In the rows, zero is written as 128.
Turns, then the turns between two rows, first turn first; the first pair answered:
raba (before -> after):
[112 157 104 167 123 114 148 118] -> [113 149 104 167 159 106 127 127]
[132 141 121 113 129 109 127 115] -> [131 142 119 114 128 108 128 114]
[200 144 146 143 116 131 130 116] -> [193 154 138 154 109 128 134 118]
[ 92 156 129 114 116 118 136 130] -> [ 88 158 128 120 127 113 128 134]
vataz (before -> after):
[ 85 132  91 135 128 135 115 111] -> [161 136 104 160 129 144 120 101]
[139 129 127 124 101 134 153 120] -> [ 98 130 107 135 128 119 130 135]
[174 140 134 145 163 111  93 133] -> [136 129 159  77  95 133 145 113]
Puru (before -> after):
[ 66 125 115 109 120 123 127 114] -> [145 126 139 105  87 146 154  95]
[126 104 157  86 134 139 118 116] -> [131 103 154  88 149 139 111 116]
[ 83 123 125 149 131 112 128 131] -> [116 124 141 139  94 129 156 114]
[153  97 167  76 119 138 121 115] -> [147  94 159  90 161 125  91 128]
pimi (before -> after):
[126 105 134 148 187 105  99 117] -> [ 65 109 126 125 157 104 116 113]
[121 133 117 144  99 129 153 118] -> [166 118 135 143 132 132 136 119]
[123  95 129 143 131 112 130 136] -> [120  97 130 141 130 110 130 136]
Now pairs of rows:
Each pair is two turns apart.
[122  96 133  97 161 144 112 115] -> [ 78 117 104 118 111 139 135 112]
vataz then pimi
[124 146 107 164  82 130 155 119] -> [158  95 159  94 154 137 128 122]
Puru then pimi
[101 142 133 151 124 159 121 120] -> [135 142 143 152 122 166 122 116]
raba then vataz
[134 112 157  75 116 132 101 122] -> [ 91 145 116 116  77 120 113 125]
Puru then pimi
[ 73 103 120  68 117 121 122 135] -> [ 60 126  87 118 131 103 104 147]
vataz then Puru
[150 118 143 108 128 140 139 124] -> [117 119 139 101 116 137 141 124]
vataz then Puru
[113 167 105 183 116 123 124 131] -> [176 118 167 106 157 143 121 121]
pimi then raba
[152 149 120 142 116 129 140 127] -> [111 125 132  97 145 124 125 132]
pimi then vataz
[139 138 126 140  93 132 139 113] -> [111 136 110 154 139 112 110 131]
Puru then Puru
[149 115 143 122 145 125  96 136] -> [165 117 142 133 133 127 101 132]
Puru then vataz
[156 151 139 127  63 139 173 105] -> [124 170  93 194 113 107 129 132]
raba then raba
[106 121 107 120 160 137  90 140] -> [ 85 131 105 109 105 147 126 130]
Puru then raba
[168 139 137 148 136 129 117 118] -> [ 95 143 130 119 100 129 138 114]
vataz then raba
[140 110 148 102 168 125 108 132] -> [162 119 139 127 168 123 104 135]
Puru then vataz
[173 138 117 156 125 122 142 120] -> [ 89 137 104 130 106 115 149 124]
vataz then raba
[137  96 157  80 147 135 127 118] -> [133 137 121 137  76 138 161 112]
raba then pimi
[123 137 116 151 159 119  96 139] -> [ 80 138 109 131 125 123 114 137]
Puru then raba
[105 122 141  98 122 135 130 114] -> [ 90 135 122 121 124 126 122 121]
vataz then Puru
[ 49 118 151  69 101 138 122 138] -> [ 34 144 111 134 122 115 101 155]
vataz then Puru
[ 73 154 104 170 148 100  99 157] -> [112 171 102 202 117 106 116 149]
Puru then vataz
[115 140 109 148  83 133 161 109] -> [119 101 151  85 123 143 149 106]
pimi then pimi
[164 136 126 134 154 114 101 114] -> [162 125 143 104 145 121 113 107]
vataz then Puru
[144 110 156  83 110 146 149 116] -> [189 130 139 139 111 143 143 117]
pimi then pimi
[105 113 120 135 168 115 138 145] -> [ 89 124 111 144 133 116 152 140]
raba then pimi
[199 131 119 176 108 146 145 115] -> [171 119 142 120  76 159 172 104]
Puru then vataz
[146 118 136 139 158 129 107 140] -> [119 109 150  97 134 140 125 132]
raba then vataz
[101 134 129 137 115 130 140 127] -> [144 121 148 125 123 142 140 123]
Puru then pimi
[ 90 115 134  84 166 106 117 149] -> [ 89 141 102 137 166  92 106 157]
pimi then raba
[119 138 119  82  69 128 179 119] -> [111 124 103 117 194  94  96 157]
vataz then raba
[201 197 110 192 142 139  94 114] -> [106 164 109 146 209 116  47 141]
Puru then raba
[177  99 135  91 121 125 139 148] -> [111  96 121  76 122 115 135 157]
vataz then raba
[126 129 140 120 101 139 138 123] -> [145 131 131 146 136 128 110 134]
pimi then Puru
[137 141 131 117  94 135 153 122] -> [119 146 122 126  92 129 150 123]
vataz then Puru
[130 156 101 146 116 114 125 138] -> [133 129 125 108 163 115 105 140]
raba then pimi
[135 122 104 166 174  91  86 135] -> [ 58 114 109 110 135  95 111 128]
vataz then vataz
[109 132 126 120  94 130 144 125] -> [134 136 114 155 143 118 111 139]
pimi then Puru
[116 146 112 150 138 116 118 140] -> [ 95 129 126 115 141 117 119 141]
pimi then pimi
[159 144 126 152 106 134 149 110] -> [158 128 130 150 170 121 114 125]
Puru then raba
[194 109 153 115 132 146 139 115] -> [ 59 117 112 114 149 115 115 141]
Puru then pimi
[134 147 110 161 135 123 111 136] -> [166 133 131 145 138 134 116 130]
vataz then Puru
[130 139 130 139 103 130 139 117] -> [154 132 140 137 118 130 136 117]
pimi then raba
[187 124 134 127 145 156 140 117] -> [ 68 131 107 108 128 137 143 133]
Puru then Puru
[102 136 110 124 115 122 122 130] -> [157 127 130 120 115 134 130 119]
Puru then pimi
[ 92 143 110 157  91 120 145 125] -> [ 82 138 115 143  92 119 143 126]
Puru then vataz
[126 138 107 144 163 136  91 135] -> [154 126 126 131 163 144  93 129]
vataz then Puru
[148 129 138 124 103 141 143 115] -> [124 118 144  97 114 139 138 118]
Puru then vataz
[109 120  94 146 129 128 150 135] -> [150  96 125 116 147 140 148 129]
vataz then pimi
[190 149 137 152  72 150 168 109] -> [ 36 140  99 134 134 109 115 148]
vataz then raba
[112 124 133 141  83 155 142 114] -> [122 133 114 176 105 147 122 126]
raba then vataz
[126 123 114 171 134 121 135 132] -> [150 108 134 150 156 124 126 129]
Puru then pimi
[123 149 116 175 140 127 126 147] -> [ 95 119 144 119 168 131 117 148]
raba then pimi
[156 162 121 165  90 147 140 101] -> [108 158 121 140  72 144 149  99]
raba then vataz
[134 138 110 172 103 120 129 133] -> [132 101 145 115 163 120 105 140]
raba then pimi
[171 135 108 199 133 119 111 133] -> [147  99 131 150 191 115  83 144]
Puru then pimi
[128 116 153  82  68 155 191  95] -> [ 64 137 115 116  62 136 183 110]
vataz then Puru
[158 131 132 123 115 137 139 113] -> [135 141 105 157 133 121 121 124]
vataz then pimi
[139 121 139  82 100 162 163 125] -> [187 141 123 140 112 157 148 128]
raba then pimi
[144 129 134 140 153 121 108 139] -> [ 97 124 136 105 118 129 130 131]
raba then pimi
[ 96 131 126 123 165 106 113 135] -> [117 133 130 132 174 107 108 135]
vataz then Puru
[182 136 131 116 140 126 108 168] -> [185 141 132 110 107 135 131 158]
raba then raba
[130 150 122 124  83 126 138 131] -> [106 140 126 101  96 124 134 134]
Puru then vataz
[ 87 146 103 140 130 108 126 125] -> [176 143 128 150 129 125 135 115]
Puru then Puru
[126 162  98 117  81 113 147 123] -> [161 126 140  68 132 120 130 123]
Puru then pimi
[145 140 120 129  90 136 159 116] -> [167 138 124 139 105 138 152 116]
pimi then raba
